Rotation paths and how fast each direction turns (degrees a step)
Each turn is a multiple of 5 degrees from 10 to 175, or 0.
Each row of a path follows its step; steps can be skipped.
path 1
step 0: [ -6  19 -10  16  -2   0 -11   4   6   4 -18   7  -6 -15  22  -3  -8 -12
   4   4  -6   0  -8 -15  -1   7  16  -5 -18  10 -17   7  -4   1 -12  -9
  -8  11]
step 1: [  3   9  -1  13  -3 -20   2   5  12  -6  -1  -7 -23  18   4  -5  -9   5
  15  -6  -6   7   2   4  13  -5   2 -21  -3   3 -18 -12  11  -9 -10  -6
  17   8]
step 2: [  3  12   7  11 -18   1   3  -8 -21 -18 -14   6 -12  -8  17   8   9   3
   1   0   5 -13   7  -9   0 -18   1   0   4  -3   1   5  15 -15  -6 -12
  17  11]
step 3: [ -1  22  -2  13 -14  10   7   0  -8   9 -10  15 -14  -8   3 -13  -3  -1
   6   5  16  10  -3 -11   4   6  -5 -13   8   1 -22   0  -2   7 -20  -8
 -17  -2]
step 4: [ -4  10  -1   5  -8 -16 -12  -7  -9 -18  -4 -14 -18   3   2 -11  -9   8
  -9  -7   1   8 -16   8  18  -1 -12 -11  -1  25   1  -3   2   1 -21   2
   8   7]
step 5: [ 14  -2  15   3 -13  -6   0 -12 -18   6 -16  -7   0 -13  25 -10   6  21
   7   3   8  -9  12  -1   0  -6   9 -10 -15  14  -3   0  10   9  -5  -6
   5  10]
step 6: [  0   7 -10  21 -22   0  -3   1  14   9 -14 -14   2   0  18 -23   4  -9
   4  -4  -1   4 -14 -11  -9  -3  -6 -11  -4  -9 -10  11  -1   0 -18 -10
  -8   5]
step 7: [ -9  15 -10   4  -2 -18  -4  -5  -6   4 -17  -3  -3   6  12   5 -15  -5
  11 -11   4   6  -2  21   3  -3  -7 -13  -3  20 -13   3  -2 -18  -4 -13
  19   5]
step 8: [ -6  23   3  14  -7  -8  -4  -2 -17  -9  -8  11  -2  -9  22 -16   3   0
   8   6  -3  -2  10  -3   8   0  17  -5  -6 -10  -4  -9  13   6   5   0
  14  22]
Directions:
[ 0 -4 -4 -2 -1  3  0 -1 -7  2  0  3 -1  3  4  5 -2 -1  1  2  0 -5  0 -1
  4 -2  1  8 -4  8 -3  5 -2  1  2 -5  1 -1] -> 145
[ 4  1  1  1 -3  2 -4  4  0 -6 -2  5  1 -1 -3  4  0  7  4  4 -3 -2 -6  1
  5  2 -1 -1  1 -3 -2 -4  1 -5  2 -3 -4 -4] -> 45
path 2
step 0: [  5   0   3  -7  11  -8 -17  13   8  -4   0   6   8   5 -11 -17   3 -12
   3  -2  14  22 -22  12  -8   6 -15   6   2   0  -4  -5  -1 -12  -4   8
  -2  14]
step 1: [ -2   4  -8   7  13  18  -1  -4  24   3  12  -8   6 -16  -7  19   1   1
  -2   2   7   4   4  21  10   1  -9  11   3   2  -5   2   0   3  12  -5
 -11  18]
step 2: [  4   5  11  -1  -1  -4  -8  -1   9  -3  14   2   6  -5 -19  14 -18   1
   8 -23  -6  -6  -2  -3   7  17  15   6 -14 -10   4  -4  12 -19   4   0
  -6  -4]
step 3: [-21  -6   0  -7   3   4  15   0  -6  11  11 -10 -15 -10 -15   1  -1  11
  10  -9   1   0   2 -16 -13   4   9  -8   4 -12 -24   0  12  10   2  -3
  -6   6]
step 4: [-12 -12 -12  -7   1   7   3  -5 -15  -8  -7  17  15   5   4  -1  -8   6
  23  -9   8 -18  10  -1  -1  -1  11  10  15  -6  -9  -6 -12  -2   0   7
   5 -12]
step 5: [  1   9   3   2   9 -17 -12   7 -12  -3 -13   4   2   1 -10  -2  15  -5
  -5 -14   2  -7   9 -10   7 -13 -17  -2  11 -12 -16  -7 -15  11  -9 -17
   1  -6]
step 6: [  6  -2  11  -2  -7  11 -14  -5   4   1  -9   4   8  -8  13   9   4   5
  -6  21   2  -6  -1   9  -5 -18   1  13  -4  -6  -2 -15  10  14   4 -23
   6 -19]
step 7: [ 17  12  11 -15  -5  -6  -6  -8 -16   0  -2 -16  -3   9  -3  -2  -9  -9
  -6   6  -1  20 -10  -1  -4  -7   6  14   8 -18  17  10  -2  -6  -7  -7
 -13  -8]
step 9: [  5   5  10  -7  -8   7   4  -5   4  13   8  16   1   8   6  14   8   1
  -7  -1   3   0  10  -8  13  13   5  20  -2  11   0  11 -15 -20 -17  16
   2   5]
Directions:
[-7 -1  4 -1 -6  3  1  5  4  6  1  1  2 -1  0 -3  6  4 -3  3  4  2 -4 -2
 -4  1  1  5 -2  1 -3 -1  1  2 -1 -1  4  2] -> 130
[ 0 -5 -3 -3 -4 -1  2  1  3 -2  2 -2 -4  8  1  2 -5 -5  0 -1  5  4  1 -1
 -7  1  6 -2  3 -1  0 -3 -3  5 -1  1 -1  0] -> 85
path 3
step 0: [ -8 -11   7   0  13 -34  11  10   2   6   3  -7   6   7   3   3   0 -11
  13   9   6 -19   4  -4  11  -6  -4  20   9  -3  13   1 -12 -10  12  -1
   5  -1]
step 1: [ -9  11 -14  -8 -12   5 -11  -4  -6   6   2   1  -7   0  -3  -6 -24  -6
  -5 -15  25  -7 -17   3 -14 -12  -9 -16   6 -12   7   9   6  -5  13  -4
  -5   1]
step 2: [  1 -15 -20  -4 -17  -6   6  -3  11 -15   1   3  -8 -10  14  19  -2  -8
  -5  -3   0  -3  -1   6   3  14  23   6  -4  18 -10   3  -1   3 -14 -14
   7   9]
step 3: [ 11  18   3  -3  12   1 -12   5  -9   4  -9  -4   3  14  -4  22  10   1
  19  -4   1  20   3 -19  -9   8  -1 -13 -19  -9   0  -6 -11  -6  -9  -8
  -1   5]
step 4: [  3  -5   9 -20  -2  -7  13  -8   1 -20  -9  11  15  -9 -21 -14   1  15
   6   0 -14   8  -6   4  10  -4  13   6   0  -4  14   5  -4   2  15   8
 -16   8]
step 5: [-10  15  11   7  11 -19  13  -8  -3  14   2  -2   1  -1  -8   9   1   2
 -11  17   1 -23 -17  -8  -6   1   1   3  22 -14 -10   1   7  -6  -6 -11
   7  -7]
step 6: [ -8   4 -15   6  -4   9  -6 -15  24  10  18  -6   0  14  -1 -16 -16   2
  -9 -17  12   9  -2  -2  -7   7  20  -3  -2   1  10   6  -2   1  12   5
  12  -7]
step 7: [ 13  -5  -4  -3  -2   0 -17   4  -1  11   8  -3  -1 -20  10  23   4  12
   2   3  -4   5  -5  22  11 -10   7  13 -15   0   2   3   8   1 -15  -9
  15  13]
step 9: [-23  -6   6 -11 -10  -8  -9   2  -2 -14  -4  25  12 -10 -10  -8 -11 -14
   7  -1  -3   0 -16  -5  12  -1  -8   2   1 -25   3   8   7   2  -6  12
   4   3]
Directions:
[ 5  0 -4 -5  1  4  2 -1 -3  3 -3  2 -2 -2 -4  0 -2  0  1 -5 -2  1 -5  6
  5  0 -1  3  0  0  0  2  9  3  3 -2 -3 -1] -> 130
[ 1  3 -4  2 -5  2 -1 -1 -4  1  0  3 -1  4  2  1 -5 -1 -2  3  1 -6  5  5
 -1  3  7 -3  2 -2  4 -3  4 -1  1  0  4 -3] -> 80
[-6  0 -2  2 -6 -3  4 -1 -2 -3  3  3 -1 -5  0 -4  2  4  3 -3  0  5  1  3
 -3 -4  3 -1 -2  0  3  5  4 -1 -4  7 -1  0] -> 145
[-1  5 -1  1  3 -1  1 -4  1  5  1  0 -2 -6  0  5  0  0  6  6  1 -3  6  1
  1  3 -7 -2 -2 -2  0  6  0 -1 -3 -2 -2 -2] -> 155
